m =
[[-10   4 -13  21  45  42   4 -44 -22  49 -30  37  -4 -47]
 [ 18 -40  12  -2  20 -26 -11  16   0 -33  30  -9 -20 -27]
 [ -8  35 -23 -21  32  40 -49 -12  -7 -46   6  39 -50 -16]
 [-33  28  12 -31  -3  12  38 -17 -16  50 -30  30  44  33]]
Read off the first entry on the main diagonal.
A: -10
Read off the entry in the bottom-right corner.
A: 33
The entry directly above -20 is -4
The 4th entry from the end, reading row by row -> -30
Read off the largest entry in the last row.
A: 50
The top entry of the column that holds the largest entry -> 49
The entry in the top-right corner -> -47
Read off the smallest entry in the first column.
A: -33
Read off the bottom entry of the column that holds the smallest entry.
A: 44
Read off the minimum.
A: -50
Read off the largest entry in the first column.
A: 18
The entry directly above 0: -22
Read off the entry just right of the smallest entry.
A: -16
The 2nd smallest entry: -49
Read off the entry just left of 6.
A: -46
Read off the entry directly above 40.
A: -26
The 5th entry, reading row by row is 45
Read off the entry directly below 37.
A: -9
The entry just left of the largest entry: -16
The entry directly above the smallest entry: -20

[[-33 -27   4 -11   0  -6  20  -9   0  -9  -3]
 [-34 -31  14 -18   0  -2  22  -9   1 -11  -3]
 [-42 -32  14 -11 -37 -31  32  -4  35 -14 -35]
 [-45 -29  15 -20 -37 -40  29 -12  35 -16 -40]
 [ -4   6  19 -12 -43   3  -9  -7   0 -24 -50]
 [ 39  44 -29  24 -48  18 -59  35 -29  20 -45]
 [-40 -33  16 -10 -32 -47  34 -14  44 -20 -36]
 [ 11  42   1  12  23 -35 -19  25  37  14  29]
 [ 27  31 -18  14 -35  16 -28  22 -14  17 -30]
 [ 15  33   2  -5  13 -37 -20  10  32  11  14]
 [-44 -31  22 -24  21   8  25 -12 -16 -10  16]
 [-46 -33  21 -18 -36 -41  33 -11  39 -22 -40]
 [-38 -27   7  -5 -21 -22  28   2  27  -8 -20]
 [ 15  24  11 -14 -53  26 -31 -11 -27 -21 -59]
 [ -2  17   8  -2  10 -37  -6   4  40   3  12]
 [  7  34  -3  10  21 -36 -19  22  35  17  23]]
Rows and columns are numbered from 0.
What is the top-right entry?
Answer: -3
The entry at row 0, column 0 -> -33
What is the bottom-left entry?
Answer: 7
The entry in row 1 and column 0: -34
What is the entry at row 1, column 1?
Answer: -31
What is the entry directly below 42?
Answer: 31
The entry in row 2 and column 2: 14
The entry just left of -41 is -36
What is the bottom-right entry?
Answer: 23
The entry at row 2, column 0 is -42
What is the entry just right of -43?
Answer: 3
What is the entry in row 1 and column 2?
Answer: 14
What is the entry in row 0 and column 2?
Answer: 4
What is the entry at row 0, column 1?
Answer: -27
The entry directly above -47: 18

W =
[[-41  34  15  23 -33   6 -26  34  39  16  12 -34 -29]
 [-38  21  37   5 -24  15  -9  19  14  15  12  -1 -31]
 [-26  25   1  20 -24   1 -21  27  32  10   8 -32 -17]
 [ 14  -9   3 -38   5 -18  16  40  23 -24  29   3  -7]
 [ 28  17   3  -3 -11  -5  12  28  17 -42  33  25   1]
 [-49  31  40  11 -33  16 -17  29  26  20  16 -12 -39]
 [  0   0   0   0   0   0  -1   0   0   0   0   0   0]
 [ 13 -13 -23  -5 -20  31  26 -26  22  -8  -3  -9 -41]
 [ -2  19 -26 -13   9  31  31 -22   7 -20  -6 -18 -38]
 [ 46   9  22   2   1  23  10  29 -20  20 -14 -27  -2]]
Indices start at 0.
The entry at row 1, column 1?
A: 21
The entry just right of the largest entry is 9
The entry at row 0, column 2: 15
The entry in row 0 and column 0?
A: -41
The entry at row 2, column 0?
A: -26
The entry in the bottom-right corner is -2
The entry directly below -34?
A: -1
The entry at row 0, column 1?
A: 34
The entry in the bottom-left corner: 46
The entry just right of -22?
A: 7
The entry at row 1, column 0?
A: -38
The entry directly above the smallest entry?
A: 28
The entry just right of -11 is -5
The top-right entry is -29
The entry just left of -27 is -14
The entry directly below -49?
A: 0
The entry directly above the largest entry?
A: -2
The entry in row 2 and column 2 is 1
The entry in row 1 and column 2: 37
The entry just left of -12?
A: 16
The entry in row 2 and column 1?
A: 25

Read these off the row that follows.
1) Give the third smallest entry.
2) Give the 1st entry.
3) Give the centre entry.
-519,-285,574,-92,639,-315,-36
1) -285
2) -519
3) -92
